(in the rows, 128 means zero)
Rotation paths and how fast each direction turns (degrees each step)
Each turn is a multiple of 5 degrees from 10 to 175, or 0.
Each row of a path follows its step; steps can be skipped.
path 1
step 1: [132 136 137 139 120 128 126 118 130 132 114 136 131 145 117 139 122 120
 130 132 125 128 126 137 124 131 144 126 116 126 134 132 120 119 128 132
 139 112 143 144 117 132 124 130 129 147 123 127 116 127 115 130 120 112
 121 132 122 114 130]
step 7: [124 131 124 120 120 129 143 114 133 114 126 129 136 128 119 123 128 136
 139 135 132 129 114 125 145 131 122 144 120 117 122 126 132 129 132 146
 137 128 128 119 125 145 117 139 127 123 142 135 129 135 125 137 135 126
 138 122 105 136 131]
step 11: [130 127 143 125 136 131 114 132 142 126 124 122 144 120 125 139 139 129
 125 111 123 130 128 116 119 130 138 133 130 133 131 124 124 131 122 127
 133 126 132 122 124 137 122 141 146 110 118 141 143 125 136 128 130 117
 132 133 118 112 143]
step 14: [149 129 141 120 136 145 120 119 135 118 128 126 124 136 137 121 126 110
 127 126 126 124 129 137 126 152 140 134 118 127 138 114 116 137 126 127
 130 128 128 126 139 127 119 132 125 139 116 125 127 116 126 127 123 121
 117 130 111 132 127]
step 15: [120 117 142 135 124 125 129 125 134 131 133 139 139 117 114 135 136 131
 125 124 125 129 126 151 138 144 123 119 146 152 129 124 125 138 128 134
 119 124 130 135 135 137 131 121 128 124 141 112 121 121 131 114 136 124
 122 133 125 128 125]
step 16: [141 136 130 124 121 132 137 128 126 114 132 133 138 122 123 132 114 120
 145 113 115 131 125 123 136 136 128 122 120 138 124 121 137 124 131 134
 129 126 138 117 112 119 149 140 128 124 132 134 130 130 130 140 133 110
 123 127 107 132 125]
step 20: [117 128 128 131 139 119 129 130 133 130 108 125 133 107 112 126 141 122
 128 124 127 138 121 124 134 140 132 138 124 120 130 114 132 133 128 127
 129 121 115 139 115 139 125 138 120 129 132 126 129 118 139 123 145 120
 144 117 125 118 138]
step 22: [132 122 124 136 120 119 130 125 131 133 119 128 123 132 120 139 130 125
 129 148 137 124 128 118 127 132 135 127 135 128 148 122 132 127 120 130
 144 126 141 149 110 135 131 133 129 114 137 129 128 116 116 141 120 135
 123 114 125 137 139]
Speeds:
[129 124 126 130 127 128 133 129 125 127 129 128 131 129 131 126 131 132
 130 125 128 130 128 125 125 130 132 132 129 128 129 129 127 129 132 127
 131 128 124 130 126 130 128 125 129 128 127 127 127 128 126 130 128 130
 132 128 129 131 131] -> 25
[126 130 128 129 129 130 126 129 131 130 127 126 130 132 131 129 127 127
 127 130 129 129 127 126 127 129 130 126 127 129 131 131 127 127 127 125
 130 130 131 130 126 132 129 128 123 127 130 129 128 127 131 128 129 128
 133 130 130 123 132] -> 35
[128 133 131 129 130 124 131 127 131 126 132 129 131 128 128 127 131 124
 130 129 126 128 126 127 127 129 131 127 129 131 130 130 130 125 128 127
 127 131 128 126 133 128 130 126 130 132 127 127 129 127 125 129 127 128
 126 129 129 125 130] -> 25
[129 125 127 130 128 126 133 125 128 130 126 130 128 127 128 127 128 124
 127 129 130 126 125 129 131 125 131 126 130 124 127 131 123 131 129 128
 131 130 130 131 127 128 130 125 129 127 126 127 130 130 129 124 131 129
 124 129 128 126 128] -> 155
[125 129 128 124 128 128 126 129 129 127 129 128 129 126 128 125 128 127
 133 127 128 128 131 132 123 131 131 129 127 122 130 127 128 132 129 127
 132 129 128 127 128 124 127 129 131 125 129 126 128 126 130 129 129 130
 128 127 130 123 126] -> 120
[130 129 130 126 130 127 126 127 127 134 128 128 123 129 124 128 127 127
 124 129 129 125 127 127 126 132 132 131 129 127 128 128 128 128 131 130
 132 130 129 126 131 130 131 128 127 127 131 131 127 127 125 127 127 127
 130 126 126 129 128] -> 140
